In the data rows, zero lies at 4.5, halfway between 4 and 5.
The table, row by row:
[7 6 6 5 5 8 5 6 8 4 2 4 5 3 6 4 5 3 4 5 3 6 5 1 4 5 3 4 5 3 6 2 1 5 3 7 6
 6 5 5 3 5 7 3 5 7 4 6]
[7 7 4 6 4 7 4 4 4 5 4 5 2 5 3 5 4 3 1 3 6 4 6 5 5 3 5 5 5 3 4 1 5 5 2 3 6
 3 5 7 2 6 6 1 6 4 4 6]
[5 4 5 4 5 5 4 4 4 4 4 5 4 7 1 5 4 4 0 3 6 4 6 4 3 4 1 4 4 4 5 0 5 5 1 5 7
 4 5 5 4 7 4 3 6 2 4 6]
[7 6 6 4 3 3 6 3 3 4 5 6 6 7 1 7 4 3 0 4 5 5 5 5 2 2 2 5 4 3 5 0 6 4 0 5 5
 4 5 6 3 8 7 2 6 2 4 6]
[3 3 5 6 5 5 3 2 4 5 5 0 5 4 3 6 2 2 5 6 5 5 3 2 4 4 6 6 5 3 3 6 4 8 3 7 7
 6 3 7 7 3 4 6 5 3 4 7]
[5 5 8 6 7 3 6 4 8 4 4 5 6 3 6 4 4 3 1 2 4 4 2 6 3 3 5 3 3 6 5 2 5 4 2 6 4
 3 6 5 5 9 5 4 6 4 4 8]
[7 6 5 5 6 5 4 6 6 5 3 4 3 6 6 2 4 5 3 2 6 3 8 6 2 4 5 2 4 3 0 1 5 7 3 2 6
 6 3 7 4 7 6 2 4 4 3 5]
[5 5 6 5 6 4 4 4 3 4 5 0 5 5 7 5 3 4 6 4 8 5 2 2 3 4 4 2 6 5 4 4 2 9 3 5 7
 4 4 6 6 5 3 6 4 7 4 8]
[6 7 6 5 7 5 5 9 9 5 2 7 8 2 7 0 6 2 5 6 3 3 5 3 5 4 2 3 5 5 4 2 1 6 4 6 5
 6 5 4 2 6 5 5 5 7 3 7]
[3 6 6 7 2 4 4 8 6 7 3 5 3 6 5 6 5 5 6 5 7 4 4 5 6 1 1 5 4 5 5 5 7 4 4 5 8
 3 6 2 7 1 5 7 5 5 2 3]
[4 2 8 7 3 4 2 4 2 6 4 1 3 6 4 5 2 5 7 7 9 7 4 3 3 2 3 7 8 4 6 8 5 6 4 5 9
 2 3 3 6 4 4 8 4 5 4 5]
[5 5 4 5 6 5 4 8 8 4 2 4 5 4 7 3 4 4 4 4 6 3 3 4 5 4 3 2 6 5 4 0 1 6 5 4 5
 5 5 7 3 6 5 5 5 6 3 8]
[2 7 3 7 4 4 2 5 5 3 5 1 5 2 3 7 4 4 4 4 4 6 5 6 7 7 7 5 7 5 3 3 6 5 3 6 6
 7 3 7 6 3 5 3 6 2 6 5]
[5 5 4 8 4 4 5 5 6 5 4 2 4 4 4 6 3 5 6 5 5 7 8 4 5 5 6 2 4 5 4 3 4 4 3 3 5
 8 3 5 7 3 3 5 5 5 5 5]
[4 5 7 5 5 4 4 5 4 4 3 3 5 2 1 8 2 4 3 5 5 6 4 3 5 4 3 5 4 7 6 1 4 4 1 5 4
 5 6 6 3 6 4 2 9 3 3 8]
[3 6 7 6 8 6 4 3 9 4 4 4 4 6 2 9 2 4 1 1 3 7 3 7 6 6 6 5 4 4 3 3 4 3 2 7 2
 6 5 6 3 6 4 5 8 1 5 9]
[8 4 4 6 3 6 3 2 3 5 4 8 5 7 0 4 3 5 0 4 7 4 7 3 4 3 1 5 5 3 4 0 7 6 0 4 6
 5 4 6 3 7 5 2 7 4 5 7]
[2 3 7 6 6 2 3 3 6 4 4 3 6 5 1 6 0 4 3 6 6 4 1 4 3 3 6 5 5 5 5 3 4 5 2 6 6
 3 6 6 5 7 4 5 5 6 4 6]
[6 5 9 5 4 7 5 6 4 4 3 7 6 4 2 5 2 4 3 4 2 5 3 2 5 5 2 4 4 4 9 0 2 6 3 7 2
 4 7 5 1 4 5 4 5 3 3 6]
[7 6 5 6 3 7 3 5 3 4 3 5 3 5 0 2 4 2 1 6 4 4 9 3 5 5 2 4 5 0 3 1 2 4 1 3 7
 6 4 7 1 3 7 3 4 5 3 7]
[5 4 6 4 3 6 5 5 6 3 2 5 2 5 1 5 4 4 4 4 4 5 4 5 4 3 5 6 4 6 6 1 4 3 1 5 4
 4 6 6 4 6 5 3 6 3 2 8]
[5 7 6 5 5 3 5 8 9 8 4 4 7 4 9 5 3 4 5 6 5 1 2 2 4 0 3 3 3 5 3 4 5 5 4 5 5
 4 2 6 5 6 5 5 5 6 4 4]
[4 4 4 4 5 3 7 6 9 8 5 4 6 3 9 3 6 4 5 4 6 1 2 4 4 0 3 4 3 6 4 4 5 5 7 5 6
 4 6 6 5 4 6 4 3 6 5 4]
[5 6 3 4 6 3 6 6 8 7 3 4 5 6 8 2 6 4 4 4 7 2 5 3 3 4 6 1 3 7 4 1 4 5 4 2 5
 5 4 7 3 8 4 3 4 6 5 6]
[6 7 4 7 2 7 3 6 6 6 3 6 3 9 4 3 4 5 3 3 5 9 9 6 1 5 3 4 5 3 2 3 4 5 3 2 9
 6 4 5 3 5 5 3 5 3 6 4]
[2 7 5 4 7 5 5 8 9 5 3 4 5 6 9 3 5 5 3 2 5 4 5 5 2 2 5 3 3 8 4 0 1 6 7 3 7
 5 5 7 5 8 3 4 7 7 4 4]
[7 6 4 5 4 7 2 6 5 5 3 6 2 6 3 4 5 3 3 4 4 5 8 6 3 3 3 5 4 4 3 2 4 2 3 3 8
 5 2 6 6 4 4 4 4 4 4 3]
[6 4 9 5 4 4 5 8 6 6 4 6 5 5 5 7 4 4 4 4 5 3 0 5 4 0 1 5 4 3 7 3 5 4 3 5 3
 1 6 4 5 4 6 4 5 3 3 7]
[6 4 1 5 5 5 3 4 6 6 2 3 4 4 4 1 4 3 4 2 6 3 7 4 3 2 3 2 5 4 4 1 6 5 4 2 7
 6 3 7 1 6 5 2 4 5 5 5]
[4 6 5 5 3 3 2 6 2 4 5 0 6 3 5 5 1 4 5 7 8 5 5 0 5 6 7 6 8 6 4 5 5 7 1 6 7
 5 2 5 5 3 3 4 3 6 7 5]
[4 6 7 6 5 7 4 5 5 4 4 6 6 4 2 6 4 5 1 4 2 4 3 2 6 4 2 6 7 3 6 2 2 5 3 9 4
 4 6 4 2 4 7 6 4 6 3 7]
[3 7 6 4 8 5 8 5 8 5 3 3 7 4 9 4 4 6 3 2 4 3 3 6 4 0 5 2 2 5 5 0 2 5 4 6 2
 4 7 7 3 9 4 2 6 5 3 5]
[4 5 7 3 6 4 5 8 9 7 4 4 7 4 7 3 3 4 3 3 5 3 2 4 4 2 3 4 3 7 2 3 2 5 5 4 5
 4 5 8 2 8 2 4 6 5 4 6]
[4 9 2 5 6 3 4 6 4 4 3 1 6 0 6 5 1 5 3 5 5 4 5 4 4 5 5 5 2 6 1 5 3 5 5 5 5
 7 4 6 6 5 4 3 6 6 6 4]
[7 6 3 5 5 6 4 4 5 4 2 6 2 7 2 2 5 7 2 2 5 6 8 6 3 3 3 3 4 6 2 1 5 4 2 2 8
 7 3 6 3 5 3 4 5 3 4 5]
[2 6 2 5 4 2 0 8 5 6 6 0 4 2 6 7 2 4 6 7 8 4 6 5 4 3 3 4 4 5 3 5 6 5 5 3 9
 7 1 5 5 1 8 5 4 5 5 3]
[1 6 4 5 5 6 1 5 5 2 4 2 3 1 4 7 2 4 7 4 6 6 6 5 7 5 5 4 7 7 2 4 7 4 5 3 4
 9 4 5 6 3 3 4 6 0 6 8]
[5 6 6 4 5 4 4 4 5 6 5 6 5 7 1 6 3 4 0 4 6 5 5 6 3 5 4 4 1 4 5 1 6 2 2 4 5
 5 7 6 5 7 6 2 7 3 3 8]
[5 8 7 3 4 2 4 7 6 5 4 2 4 1 3 6 1 5 3 4 6 3 5 5 4 5 5 6 3 6 6 1 6 4 2 3 7
 7 3 7 4 6 4 3 8 3 4 6]
[5 7 4 3 8 5 5 7 7 4 4 5 5 3 8 3 4 4 4 6 5 5 3 1 5 6 1 3 4 4 5 0 3 5 4 6 6
 5 5 7 2 4 6 4 5 7 4 6]
[3 7 6 7 6 8 3 6 9 4 0 7 2 9 6 7 6 4 1 2 2 7 4 8 5 6 5 5 6 5 3 2 3 2 4 5 6
 7 5 4 7 3 2 4 7 1 5 7]
[4 7 6 6 5 6 5 5 7 5 2 6 5 5 8 4 6 5 3 2 4 5 7 6 3 5 4 6 4 5 6 2 4 4 5 4 5
 6 4 7 5 5 3 5 6 6 3 4]
[7 7 7 6 4 6 2 5 7 5 1 5 2 8 5 3 5 5 1 2 4 7 8 6 2 4 3 4 5 4 2 1 4 4 5 4 8
 7 6 5 5 6 4 3 6 5 4 3]
[3 4 5 5 3 5 3 6 4 6 3 4 4 5 6 7 3 4 6 8 9 5 3 4 3 1 3 5 7 3 7 9 3 6 4 5 9
 2 2 3 6 2 6 4 3 5 6 5]
[4 5 5 6 2 5 2 5 6 7 3 0 3 1 5 8 2 5 5 7 9 4 5 6 6 3 3 5 4 4 4 7 7 4 5 4 8
 7 0 3 7 3 7 7 5 4 4 5]
[7 5 2 4 4 6 4 7 5 5 5 5 3 6 4 4 3 5 2 4 6 3 4 5 3 4 4 3 3 4 1 1 5 5 4 4 6
 7 3 8 4 6 6 4 5 6 7 7]
[6 8 5 7 4 6 3 4 8 4 3 8 2 8 6 3 3 3 2 4 5 6 8 5 1 4 4 5 6 5 3 2 6 3 4 2 8
 6 5 4 3 5 4 4 7 4 3 5]
[4 3 8 7 1 2 2 5 4 5 4 0 4 6 5 7 4 1 6 6 8 6 3 2 1 1 3 4 6 0 5 9 6 8 3 4 9
 3 3 5 6 3 5 8 3 7 5 6]
[6 6 7 6 5 6 2 4 5 4 2 6 7 4 4 2 4 3 2 4 3 7 7 5 3 4 3 3 7 4 5 2 4 2 5 5 6
 6 4 5 5 3 3 4 5 6 5 6]
[3 4 5 4 7 3 6 7 7 5 4 3 5 2 7 4 4 5 1 4 4 4 1 5 3 4 4 3 3 6 5 0 4 5 3 5 5
 4 6 6 3 8 5 4 6 4 5 4]
[7 4 8 7 3 5 3 7 5 7 3 5 3 3 5 4 4 3 4 7 5 4 6 2 4 4 1 3 6 3 4 5 1 4 6 6 6
 5 3 2 2 1 9 7 2 4 4 4]
[5 4 5 3 3 4 4 6 6 7 4 6 5 6 2 6 4 3 0 2 5 4 6 4 3 2 2 6 4 5 6 1 4 5 0 6 4
 3 4 8 3 8 6 4 5 3 4 7]
[6 4 8 6 6 6 5 6 6 4 3 6 3 3 1 5 5 4 1 6 5 4 4 4 6 4 1 4 4 3 6 0 1 6 3 8 3
 5 4 3 2 5 6 5 6 6 2 8]
[1 5 6 7 5 6 2 5 5 5 2 2 6 7 6 3 1 2 5 4 7 7 5 1 2 6 4 5 5 5 5 6 3 7 5 4 8
 3 4 6 7 5 1 5 5 5 3 5]
[5 4 4 6 5 5 5 5 7 6 4 4 5 4 6 1 5 5 3 3 8 4 6 4 3 3 4 2 3 5 3 1 4 7 3 2 6
 7 4 5 4 8 4 4 4 5 5 6]
[3 4 7 6 4 5 2 5 4 3 3 4 2 5 5 4 5 3 3 4 5 8 6 4 4 4 5 4 6 4 3 5 5 6 5 5 8
 5 4 4 7 5 1 7 3 4 4 5]
[9 4 1 5 4 7 4 6 6 5 4 5 4 6 6 1 5 4 4 4 6 3 8 5 0 4 4 2 5 3 0 2 5 3 3 4 8
 5 4 6 1 5 5 0 4 6 5 4]
[6 3 9 5 3 5 5 7 6 4 2 7 6 5 2 6 4 4 2 6 3 6 5 4 7 6 2 5 6 3 7 1 2 5 2 8 4
 4 6 4 2 5 6 4 5 6 4 9]
[7 6 7 7 4 7 1 6 6 7 1 3 5 5 5 6 4 5 4 6 5 5 4 3 7 4 1 5 6 2 6 5 2 6 4 6 6
 6 3 0 4 0 8 6 4 5 2 7]
[2 4 6 5 7 4 3 4 9 4 3 4 3 6 1 9 4 3 3 3 4 3 3 7 5 6 5 5 4 5 3 3 5 4 3 8 3
 5 7 5 5 4 4 5 6 1 6 9]
[4 5 7 6 4 7 5 5 5 4 3 7 6 3 2 6 4 3 3 3 5 5 4 3 7 4 2 4 5 4 8 0 4 3 1 7 3
 4 7 3 2 6 6 5 5 4 1 8]
[3 7 5 5 7 6 3 5 9 4 2 4 7 4 9 5 5 1 5 3 4 3 3 6 4 6 6 4 6 4 1 2 3 5 4 5 4
 5 5 6 5 5 6 4 8 3 7 8]
[5 4 9 5 5 4 5 6 7 6 4 2 6 4 3 7 2 4 3 4 6 4 0 4 2 0 4 5 4 5 6 2 4 4 2 4 5
 3 6 6 3 4 5 5 6 4 2 5]
[5 6 5 6 4 6 3 5 4 5 2 3 4 4 3 4 3 2 6 4 4 6 7 3 8 5 5 4 6 4 5 4 2 6 5 3 5
 7 3 4 2 1 5 4 5 4 3 7]
[6 6 4 6 1 7 3 6 4 6 3 7 0 9 5 3 4 5 2 4 6 7 9 7 0 3 2 5 5 4 2 2 4 3 4 2 9
 7 5 5 4 5 5 2 5 5 5 5]
[3 8 4 4 5 3 4 7 4 5 2 1 6 0 3 7 1 6 3 3 7 5 7 5 4 5 4 5 3 7 3 2 4 5 4 4 5
 6 4 6 6 5 4 4 7 4 5 8]
[6 5 5 6 4 8 3 6 4 5 3 4 3 1 4 6 3 3 4 7 4 4 7 2 8 7 5 4 6 3 5 2 1 5 5 6 6
 9 1 3 4 3 6 4 7 5 3 6]
[7 7 2 5 4 6 0 2 6 4 4 4 1 8 2 5 6 2 1 3 6 4 8 7 2 5 5 3 5 2 0 2 5 3 3 3 8
 8 3 5 3 4 6 4 6 1 8 7]
[3 5 4 4 4 4 3 4 5 4 2 2 6 1 4 5 3 6 1 5 5 5 6 6 4 3 4 4 5 6 5 2 5 4 3 5 5
 6 4 7 6 4 5 3 7 5 5 7]
[8 5 5 6 4 7 1 5 4 7 3 5 5 6 3 4 6 4 3 5 5 6 8 3 6 6 1 6 7 2 4 1 2 6 2 6 5
 6 5 2 0 2 7 4 3 5 4 7]
[3 5 9 6 4 7 4 5 8 4 2 7 5 6 4 5 2 5 1 2 3 6 4 4 2 3 3 5 3 5 7 0 3 1 4 6 4
 4 8 6 7 6 3 3 7 3 1 6]
[4 4 5 4 6 4 5 6 8 3 3 6 4 4 9 4 4 4 5 4 4 5 5 6 4 3 5 3 3 7 5 3 3 5 5 5 5
 6 6 7 5 9 0 3 5 4 3 5]
[3 9 6 7 5 7 4 6 9 5 2 8 4 7 7 4 6 4 2 1 2 5 7 9 2 3 2 5 3 6 5 2 3 4 5 4 8
 7 6 5 7 6 1 3 6 4 2 5]
[7 5 3 5 6 4 6 7 8 6 3 5 5 4 6 1 5 5 4 3 5 4 6 6 6 3 3 3 6 4 2 0 5 6 4 4 8
 5 3 6 3 6 6 4 6 8 6 4]
[3 7 4 5 5 2 2 5 2 6 3 0 3 2 4 5 1 5 5 5 8 6 6 1 3 6 6 3 6 6 3 5 5 6 5 3 7
 6 1 7 8 3 5 5 6 4 6 4]
[6 7 5 7 4 6 2 5 7 4 3 6 3 5 4 4 5 5 5 1 4 5 8 6 3 3 4 5 5 7 2 2 3 3 6 4 7
 6 6 3 5 4 2 2 6 2 5 6]
[5 6 2 7 3 5 2 4 5 4 7 6 1 6 4 4 4 3 4 2 4 6 6 6 5 6 5 3 7 4 1 3 7 4 1 4 6
 7 3 7 4 4 6 3 5 1 5 8]
[4 6 4 6 4 7 3 2 6 4 5 4 4 6 2 6 4 3 4 3 5 5 6 6 4 7 6 3 6 4 2 4 4 4 3 5 6
 6 3 6 3 3 7 4 4 1 6 8]
[3 8 3 6 5 3 1 4 3 5 5 0 5 1 3 7 0 7 4 5 7 7 7 3 5 5 6 2 4 7 3 4 4 8 3 3 9
 7 0 7 8 3 3 5 6 6 8 4]
[4 6 5 4 7 4 8 5 8 6 3 5 7 5 6 5 2 3 2 3 4 2 3 3 4 3 4 4 3 5 6 0 2 6 2 4 4
 4 6 8 3 9 4 4 6 6 4 6]
[4 3 8 4 4 2 4 4 3 5 2 2 4 5 3 6 2 4 4 5 5 6 4 2 2 2 5 4 7 3 7 2 3 6 1 6 5
 3 6 7 6 6 3 5 4 6 4 7]
[7 5 4 6 2 2 1 6 4 7 2 6 3 7 5 5 3 5 5 4 9 5 7 3 4 0 0 5 6 2 3 7 7 5 2 4 8
 4 3 3 5 2 9 5 3 3 5 6]
[4 5 8 8 3 6 1 8 5 6 3 4 3 5 4 5 4 4 4 7 5 5 4 1 6 4 0 4 7 2 7 5 2 5 4 7 6
 5 2 3 5 0 9 6 4 7 4 7]
[6 6 5 4 2 6 3 5 5 7 4 5 5 6 1 3 6 3 1 3 6 4 7 4 3 3 3 4 4 4 4 0 6 5 1 3 6
 6 5 7 4 7 7 1 5 1 3 7]
[5 4 6 5 4 7 4 5 5 5 3 4 3 5 2 3 5 3 4 5 5 7 7 2 6 6 2 3 6 4 3 2 3 4 4 4 7
 5 3 3 3 3 6 4 4 6 4 7]
[6 6 4 5 3 5 2 5 5 6 3 4 1 7 3 2 4 3 0 2 4 7 9 6 1 4 4 3 7 4 3 2 6 4 2 1 7
 5 4 3 5 5 4 1 7 4 6 6]
[5 4 7 5 5 6 6 5 7 4 1 6 4 5 0 7 3 3 2 5 3 7 2 1 6 4 2 7 5 3 7 1 3 4 3 6 2
 5 5 4 2 4 5 4 5 6 4 7]
[7 6 2 5 5 5 4 5 6 6 4 5 3 5 7 2 6 5 4 2 8 5 9 4 2 5 3 2 4 3 2 1 4 6 2 2 9
 5 3 7 3 5 7 2 4 5 6 6]
Every row adds up 2 patterns from a hidden set, each pattern the same size and each with its own weight. Each row also carries a little noise. Patterns are numbered from 0, in the order they first appear below.
Further rows, each followed by the numbers of its patterns, largest weight first:
[4 5 4 4 8 6 4 6 9 4 3 2 6 3 8 4 4 2 4 4 4 2 2 7 5 5 5 3 4 5 3 3 2 5 3 4 4
 6 5 8 6 5 4 4 6 7 5 7] 0 1
[6 4 9 7 5 5 5 7 7 4 3 5 7 3 2 7 3 4 2 4 2 6 2 1 6 4 2 5 4 4 7 0 3 4 3 6 4
 3 6 4 3 9 7 5 6 4 2 8] 2 3
[3 4 6 3 6 4 4 5 5 4 1 2 7 2 2 6 2 5 2 4 4 5 4 4 6 5 2 5 2 5 6 1 3 4 2 5 4
 7 5 4 6 8 5 3 5 5 3 5] 2 4
[6 6 5 7 5 3 2 4 6 6 3 3 4 7 6 9 5 4 4 4 4 4 1 6 4 3 3 5 7 4 3 6 6 5 3 6 7
 5 5 2 7 1 5 7 6 2 6 8] 1 5
[4 5 7 4 5 3 5 6 5 4 2 3 7 1 1 8 2 6 2 4 5 5 4 4 6 5 4 4 4 5 5 0 3 5 3 5 4
 4 4 7 4 7 2 2 9 5 4 7] 2 4
[7 4 4 6 3 5 3 4 5 8 3 6 3 3 3 4 4 4 4 4 7 3 5 6 2 1 3 6 7 2 5 7 6 6 3 4 8
 5 0 4 5 1 9 4 3 4 3 6] 5 6
[6 5 7 5 3 4 3 5 6 5 5 4 4 6 3 3 3 4 1 2 6 4 6 5 2 3 4 4 3 3 4 1 3 6 2 4 7
 5 5 5 3 6 5 4 7 3 4 7] 6 2
[2 8 5 4 7 4 5 7 9 5 1 5 6 6 9 2 4 4 1 3 3 5 5 6 2 5 3 3 3 7 4 0 2 6 7 4 4
 5 7 6 5 7 1 5 6 7 3 5] 0 7
[4 4 8 4 5 5 5 8 6 4 2 6 5 4 2 5 2 4 2 5 4 5 3 3 5 3 2 5 2 4 7 0 2 3 3 7 4
 5 6 5 3 5 6 2 6 5 3 8] 2 3
[6 6 6 5 4 6 4 5 4 4 4 4 3 6 1 5 3 4 2 3 2 4 5 4 2 2 3 5 4 2 3 2 5 4 0 3 7
 4 3 5 3 6 7 2 6 2 4 7] 6 2
[2 7 7 5 5 2 3 5 7 4 2 8 4 7 4 4 4 5 1 1 4 4 5 6 4 3 4 5 3 6 5 1 3 2 7 6 5
 2 6 6 5 6 4 2 7 3 3 6] 2 7
[3 7 4 6 6 5 4 7 9 4 3 5 5 4 9 2 5 4 3 3 4 6 7 5 4 4 3 5 2 6 4 2 2 5 7 3 6
 7 6 4 5 7 1 4 6 5 2 5] 7 0
[5 7 6 4 5 6 3 6 6 4 2 3 7 4 6 4 5 4 5 5 4 4 4 0 6 4 4 4 5 4 6 1 0 5 6 5 6
 7 5 4 3 4 7 5 3 8 2 8] 3 0
[2 5 5 6 5 3 3 6 8 7 4 3 5 3 9 7 6 5 6 4 9 2 2 7 3 0 2 3 5 4 2 7 5 4 4 5 7
 3 2 4 6 4 6 6 4 6 6 3] 5 0
[7 7 6 6 4 7 4 5 4 4 4 5 4 7 2 2 4 4 3 5 6 6 9 5 4 6 3 4 7 2 4 0 5 4 2 4 7
 7 4 2 2 5 9 2 5 3 4 6] 6 3
[4 4 7 4 4 3 7 6 5 6 2 6 3 3 4 7 5 5 4 4 3 5 3 4 4 3 2 6 4 5 5 4 5 5 3 5 5
 2 4 4 3 4 5 6 4 6 4 5] 2 5
[5 4 5 7 4 5 2 4 5 5 3 1 5 8 7 5 0 3 2 4 6 9 5 1 1 4 5 6 6 5 3 7 3 6 3 5 9
 3 5 3 7 4 3 5 4 7 5 5] 8 7
[3 5 5 4 9 4 7 6 9 6 3 6 7 3 7 5 4 4 4 4 5 2 0 2 3 4 3 4 3 5 4 0 5 4 3 5 4
 5 7 7 4 8 1 3 6 5 3 8] 0 2
[3 5 7 7 5 6 2 3 5 5 3 2 3 6 7 3 3 3 3 4 6 7 5 4 3 5 5 4 6 6 5 6 4 6 4 4 8
 4 5 5 6 6 0 6 4 6 5 4] 8 7
[6 4 6 4 4 5 5 7 8 4 3 4 5 5 6 3 3 4 2 4 4 4 5 3 5 5 4 4 5 2 5 3 2 4 5 5 5
 5 3 3 5 4 6 4 3 6 4 5] 3 0
[5 3 2 6 5 5 3 3 1 6 4 0 4 7 1 5 3 3 4 6 7 7 6 1 1 3 5 4 5 2 4 6 4 8 2 3 9
 3 2 7 6 4 7 3 4 8 5 5] 8 6
[4 6 5 8 4 8 4 6 9 4 1 7 4 7 5 5 4 3 2 3 3 7 7 3 3 7 0 7 7 6 5 2 1 4 4 7 6
 7 5 1 5 4 4 5 6 6 4 6] 7 3
[5 5 6 8 6 6 3 5 2 4 3 3 5 5 4 3 5 2 3 6 5 6 5 1 6 5 4 5 7 3 5 2 2 5 2 5 5
 5 4 5 4 2 5 6 3 6 4 6] 3 8
[5 2 7 5 3 4 3 2 4 6 4 2 5 3 2 7 2 3 2 6 7 7 2 2 2 2 4 5 4 4 6 3 4 6 2 6 6
 3 6 6 6 8 3 4 4 3 7 7] 8 2
[3 4 9 4 4 5 6 6 3 6 3 2 4 5 2 6 0 5 1 5 6 5 3 0 2 3 5 5 4 3 6 1 5 6 0 5 5
 2 9 6 6 8 4 5 7 4 3 8] 2 8
[6 5 6 5 4 5 3 7 4 4 1 3 4 2 4 5 3 5 4 6 4 6 5 3 8 7 3 4 5 4 6 2 4 5 2 4 6
 9 2 3 3 1 7 5 5 6 4 6] 3 4
[5 6 6 5 6 4 6 6 7 7 3 5 4 2 5 3 5 4 3 4 4 5 4 2 3 5 5 3 4 5 4 1 1 7 6 6 4
 6 4 5 3 5 6 5 5 6 3 7] 0 3
[7 5 7 3 4 6 5 4 5 5 3 5 3 4 0 6 3 6 1 5 7 4 7 2 3 2 1 6 4 5 4 1 7 3 1 5 5
 3 6 6 4 7 4 3 6 3 4 7] 2 6
[5 7 4 8 3 6 3 4 6 3 2 7 1 7 7 2 5 3 2 5 5 5 8 5 4 4 3 5 5 4 2 1 3 5 5 3 8
 7 4 5 4 6 4 5 6 3 4 5] 7 6
[6 5 7 5 3 6 5 5 4 4 4 6 5 5 3 6 2 5 1 2 5 4 8 5 4 3 1 6 4 4 5 0 4 3 2 7 6
 4 7 6 3 8 5 2 7 2 4 6] 2 6
[4 6 4 4 7 4 5 6 7 6 4 5 6 2 8 3 4 4 5 6 6 3 2 3 4 1 2 2 4 4 5 4 5 5 4 4 5
 4 4 6 5 6 5 6 4 5 3 6] 0 5
[5 5 5 7 5 2 5 7 9 7 4 4 4 2 8 4 4 6 5 4 8 1 0 3 5 0 2 3 4 5 4 6 6 6 4 5 6
 2 5 6 5 4 7 7 3 8 2 5] 5 0
[5 4 8 6 5 5 4 6 6 4 1 6 5 4 4 6 6 4 2 4 2 3 4 2 8 6 4 6 7 3 8 1 3 3 4 8 4
 4 6 3 2 3 7 1 6 4 3 7] 3 2
[4 8 2 4 6 3 3 8 5 5 3 1 4 1 3 5 3 4 4 7 5 6 6 1 7 8 2 3 7 4 4 3 4 5 4 5 5
 8 2 5 5 0 5 4 7 6 6 6] 4 3
[2 6 6 2 6 4 4 5 2 5 4 2 6 0 2 6 2 5 3 4 7 6 6 4 6 5 5 4 3 5 4 2 5 5 3 5 5
 5 5 7 5 4 5 4 9 4 5 6] 4 2
[3 5 7 5 4 8 3 6 7 4 3 7 4 5 5 2 3 3 3 4 3 6 6 4 3 5 1 5 5 6 6 3 2 2 6 5 6
 5 6 5 6 3 4 5 6 4 2 5] 7 3
[3 7 3 7 5 5 3 6 9 5 5 4 4 4 6 8 5 4 6 3 5 7 3 7 6 3 2 5 6 3 4 7 6 3 4 6 6
 7 3 4 6 2 6 8 4 1 6 7] 1 5
[8 8 7 6 5 5 3 6 6 5 2 4 6 6 6 3 5 6 3 7 4 5 5 3 6 7 3 3 6 3 5 3 2 6 6 6 5
 5 4 3 1 6 5 6 4 8 5 7] 3 0
[5 4 6 3 5 3 4 6 3 6 5 1 4 4 6 2 3 3 5 5 7 6 4 2 2 4 5 5 5 4 5 4 2 8 4 5 7
 3 3 7 7 5 5 4 4 6 4 4] 8 0
[5 5 4 5 6 4 6 8 8 8 4 5 6 4 9 6 5 3 6 4 6 2 5 4 2 0 1 3 3 3 3 4 3 5 3 5 5
 4 5 3 6 5 5 7 4 6 5 3] 5 0
[2 7 4 5 9 4 5 8 9 5 3 5 6 3 9 4 5 4 4 3 4 2 4 4 6 4 3 4 4 4 4 1 0 5 5 6 7
 6 4 4 4 7 6 5 5 7 4 8] 0 3
[4 5 4 6 5 4 4 6 8 5 5 4 4 5 6 7 6 3 4 3 4 4 2 7 5 4 4 6 4 3 4 5 4 5 4 6 5
 6 5 5 6 3 5 5 7 2 6 6] 1 5
[3 5 5 4 5 4 4 8 5 4 4 3 7 2 2 7 2 6 4 2 5 7 5 4 6 4 5 5 4 6 4 0 6 4 3 4 5
 5 6 6 4 6 2 3 6 3 5 7] 2 4
[6 6 3 4 2 5 1 4 3 5 4 3 2 4 0 2 1 7 2 4 5 5 9 5 5 3 3 3 5 2 3 1 6 6 0 2 6
 8 2 6 3 5 6 2 5 5 7 6] 6 4
[2 4 5 6 3 2 3 5 4 6 5 3 4 5 6 4 4 4 5 7 7 6 3 1 3 2 4 5 8 4 5 5 3 7 4 5 7
 3 3 5 5 5 5 7 3 5 4 5] 8 5
[3 2 9 5 5 4 3 4 5 5 3 2 5 4 3 7 2 6 3 5 5 7 2 2 2 5 3 6 5 4 7 4 3 4 2 6 3
 2 6 7 4 6 3 4 5 5 5 8] 2 8
[4 6 4 6 8 3 3 6 9 3 5 4 5 5 8 6 2 2 3 4 4 3 2 6 4 6 6 2 6 4 2 4 5 6 3 6 3
 7 6 6 4 6 4 6 6 3 6 8] 1 0
[5 5 8 7 4 6 2 5 3 5 3 2 6 3 1 5 4 3 3 7 5 8 5 0 5 5 2 6 8 4 5 3 2 7 3 5 8
 7 6 4 4 2 6 3 3 7 3 8] 3 8
[4 3 8 6 3 4 4 7 6 5 3 3 4 4 5 5 4 5 4 6 6 5 3 5 5 0 2 5 4 3 5 5 5 3 3 4 6
 3 4 3 6 3 7 7 4 2 4 6] 5 2
[5 5 9 6 3 6 6 5 7 3 3 6 5 4 3 4 4 4 1 2 4 4 5 5 4 4 3 5 3 6 4 0 4 3 4 5 4
 4 6 5 5 5 3 3 7 5 4 6] 2 7
[4 4 6 3 8 4 7 6 9 4 2 6 7 3 7 6 4 5 4 2 4 3 0 4 4 4 4 3 1 4 5 0 3 5 3 6 5
 3 5 8 3 9 4 3 6 5 4 6] 0 2
[6 6 1 6 5 6 4 7 6 7 3 5 3 3 3 2 4 4 3 5 6 5 6 5 2 2 4 4 3 3 2 0 5 7 2 3 6
 5 4 8 3 6 6 2 5 6 6 6] 6 0
[8 8 4 6 5 7 3 4 4 4 4 5 3 6 2 3 3 3 2 4 4 6 8 1 4 4 3 4 9 2 3 2 4 9 3 5 8
 5 2 2 1 4 8 3 3 5 4 7] 3 6
[4 4 8 5 4 9 7 5 6 5 2 6 6 9 4 7 5 4 0 4 3 5 6 7 1 5 2 5 4 4 6 2 3 4 2 4 4
 4 4 6 6 7 3 3 7 5 4 7] 2 7
[5 4 9 5 6 5 4 4 5 5 1 6 6 4 2 7 4 3 2 4 4 5 4 3 5 5 1 6 6 3 5 1 3 3 3 5 4
 3 6 5 4 5 5 5 5 5 4 5] 2 3
[3 6 4 3 5 5 5 4 5 5 4 0 5 2 6 4 2 4 4 4 5 4 5 4 5 5 6 4 6 6 2 2 3 6 5 5 6
 6 4 8 5 5 3 5 5 3 5 5] 4 0
